(in the rows, 128 means zero)
X: rows in 3 groups, each row roughly a mix of its group's directions:
X (119 x 12):
[[100 132 104 152 128 126 154 173 136 150 159  89]
 [198 119 121 171 148 114 132 118 136 126 128 136]
 [ 64 137 148 134 100  92 131 130 128 113 154 135]
 [104 163  89 162 157 125  98 107 143 135 138 104]
 [171 129 142 119 138 166 150 135  76 135 102 136]
 [125 107  81 119 117  99 118 161 165  97 107 138]
 [149  88 148 138 112 103 125  96 133 115 149 179]
 [110 112  94 142 135 101 132 163 183 114 143 108]
 [107 147 119 141 125  76 167 109 145 165 131 149]
 [108 128 187 141 124 132 131  98 119 100 169 142]
 [ 92 138  97 103 112  91 124 152 150 116 100  95]
 [ 99 146  94 154 128  96  98 113 149 107 152  94]
 [146 101 115 140 140 160  98 155 155  84 138 101]
 [141  81 151 123 133 125 153 101 101 161 138 167]
 [113 101 177 136 132 159 168 143 119 118 164 123]
 [173 111 143 117 137 175 117 135  94  94 115 119]
 [116 107 130  82 102 162 153 119 118 175 116 128]
 [131 172 100 104 119 161 100 120 136 141 113  84]
 [110 156 150 120 171 101 129 123 128 118 116 185]
 [161 111 133 170 158 116 170 111 113 127 132 163]
 [111 126  92 109 110 117  62 135 151 127 108 128]
 [127  94 127  96 113 101 175 147 164 104 136 135]
 [169 125 114 139 119  85 142 143 170  89 119 135]
 [131 110 168  89  81 150 113 146 113 105 128 114]
 [169 120 129 128 146 161 143 151 149  88  96 102]
 [158 120 108 120  97  93 167 160 139 137 100 151]
 [124 133 133 149 145 158 101 105 122  89 161  83]
 [141 101 135 132 109 123  86 142 150  67 138 132]
 [124 131 175 129 138 147 116 109  61 130 126 123]
 [142 143  95 172 125 131 114 153 148 178 123 105]
 [174  88 121 121 122 155 110 141 135  78 118 135]
 [122 125 156 108  84 121 119 103  79 158 111 141]
 [121 152 137 145 155  87 176 110 130 100 134 156]
 [127  87 125 106 124 120 184 164 141 134 101 130]
 [ 84 130 140 148 118 122  85 107 129 132 180 140]
 [126 167 123 165 128 115  85 109 115  92 153 112]
 [109 104 140  74 130 143 153 159 116 139  89 131]
 [ 96 122 107 122 103  87  86 114 155  96 131 113]
 [111 125 168 154 154 151 119  98 121  98 173 131]
 [161  73 134 115 114 148 174 145 124 140 115 133]
 [149 114  87 116 146 117 148 158 137 162  87 152]
 [141  79 155 136 140 131 170 106 117 139 131 169]
 [193 134 140 112 128  91 152 155 145 124 122 124]
 [107 138 127 109  99 153  76 149 128 107 116  89]
 [142 123 166 121 132 148 187 143 140 165 145 120]
 [157  78 162 111 102 132 108 109  92 134 120 137]
 [ 88 127 163 132 116  81 158 118 130 111 159 146]
 [147 137  83 139 148  85 131 158 162 111 105 134]
 [119  97 119 154 121  92 154 150 168 164 151 122]
 [100 152 111 111 114 128 101  76 124 132  99  93]
 [ 98 126 109  93 100 174  84 123 124 126 112 119]
 [ 89 121  84 135 125 104 111  81 138 158 122 119]
 [108 166 121  80  96 115  96 151 145 134 110 122]
 [107 144 115 131 129 155  83 126 142  74 131  96]
 [129 106 112 125 128 147 170 106 109 179 119 164]
 [ 96 144 108 155 111  86 131 111 169 103 133 104]
 [120 111 119 112 109 146 183 151 170 117 156 137]
 [182 122 108 131 157 117 145 139 121 145  81 149]
 [ 88 111  69 124 130  97 108 119 131 126 103 142]
 [136 194 129 150 172 139 129 109 113 128 124 117]
 [132 101 126 109 122 145  97 139 144  59 128 138]
 [165 108 184 139 133 124 124 118  98 109 118 162]
 [183 140 137 153 147 117 171 126 109 148 113 150]
 [129  99 175 106 117 139 173 159 115 102 138 124]
 [166 138 100 107 131 183 109 138 150 111 128 102]
 [151 156 151 119 150 144 152 117  72 156 112 143]
 [142  97  98 101  91 114 132 164 160 147 107 114]
 [132 164 123 128 146 177  85 104 104 150 120 114]
 [152  97 175 139 118 134 161 145 121 102 165 145]
 [165 126 127 136 151 121 181 134 112 146 117 174]
 [192 109 113 157 139  97 140 146 141 142 110 127]
 [172  98 131 117 113 123 163 176 143 132 123 103]
 [145  80 116  98  99 109 115 146 131 135  84 146]
 [188 142 120 114 148 163 140 126 111 144  93 136]
 [101 138 142 144 109  71 121 109 138 102 165 142]
 [ 90 135 117 164 104 100 120 107 148 125 169  99]
 [136  98 156 113 144 142 151 108 100 183 107 140]
 [143 143 132  92 101 144  75 140 113 137  96 101]
 [136 171 112 162 158 132 132 172 138 116 147  99]
 [148 127 111 132 112 159  81 144 137  81 110 103]
 [151 131 104 146 141 101 152 174 175 107 129 125]
 [149 128 127 141 145 120 185 139 120 185 132 134]
 [103 139 147 154  97 148  90 120 126 138 181 115]
 [147  65 157 143 132 124 138 103 118 121 134 165]
 [109 138  67 121 144 106 137 159 163 124 106 125]
 [ 77 159 125 160 135  84 131 106 141 135 140 144]
 [136 121 103 139 163  95 170 159 154 154 105 133]
 [121 142 115 106 117 161  81 147 137  78 115 110]
 [131 114  87 133 136  81 115 116 156 141 108 171]
 [105 141 135 142  93  88 101 118 143 153 133  81]
 [147 115  96 122 135 107 133 162 129 173 114 175]
 [ 91 160 133 155 172 107 169 124 124 141 139 139]
 [103 113 165 127 134  99 183 145 126 114 152 148]
 [144 125 130  81 128 182 138 130  89 139 106 139]
 [182 100 162 121 145 124 153 146 103 108 128 151]
 [ 92 145 103  98  95  78 112 129 113 147 122 117]
 [106 117 148  95 128 155 129  99  91 176 110 132]
 [ 84 169 111 128 146 102 131 126 110 172 110 113]
 [156 107 157  98 130 162 168 128 101 141  98 139]
 [129 107 106 133 103  87 111 127 161  79 132 103]
 [101 133 146 144 123 117 166 101 105 183 151 122]
 [150  98  87 124  99  73 138 141 143 119 122 123]
 [ 69 130  86 132 126 102 150 116 133 161 134 124]
 [101 170  98 128 138 137 107 111 121 182 107 123]
 [110 139 158 146 152 163 120 111  72 110 132 109]
 [153 108 136 153 128  98 177 146 117 164 120 158]
 [167 143  97 110 110 155 130 162 163 129 129  93]
 [ 96 123  83 130 126 142 131 159 140 176 121  97]
 [110 139 112 108 111 110 106 133 174  72 129 113]
 [114 153 140 116 125 166  83 102 103 145 138  90]
 [ 76 142 129 134 135 127  78 118 129  88 147 117]
 [129 109  99 131 129 146 128 139 167 181 152  95]
 [130 107  73 141 142 105 112 151 173 107 124 117]
 [120 163 132 132 128 151  77 107 110  80 141 124]
 [130 117 110 114 121 179 131 117  91 149  97 167]
 [167 104 145 109 124 157 157 152  86 146 106 142]
 [167 101 137  98 123 130 171 135 113 173 122 143]
 [113 123  95 124 115 135  67  97 135 116 128  93]
 [101 161 100 124 115 143  98 133 158 128 129  74]]
which group is each row in? (one row of each group first):
[119 161 125 172 149 130 133 130 101 185 125 138]	R
[127  81 110 114  85  92 121 154 151 144 114 121]	M
[ 78 139 141 124 102 105 137  83 111 161 142 130]	J

[140 133 115 107 122 162  91 140 149  93 129  77]	R
[150 128 134  81 119 164 128 122  97 143  84 150]	M
[149 136 110 110 148 167 146 145 153  76 123 154]	M
[103 166 132 154 132  83 104 112 135 102 164 134]	J
[ 83 118  91 123  82 130 112 149 155 128 106 139]	R
[152 114 148  93 100 148 103 139 101  85 101 123]	R
[132  99  96  94 123 129 139 123 145 139  65 120]	J
[103 102  83 117 120 115 101 150 170  96 125 122]	M
[119 161 113 155 120  98  85 138 166 132 135  95]	R
[170 117 144 122 118  82 169 143 124 127 111 162]	R
[116 105 177 138 136 129 112 101 103  90 139 164]	M
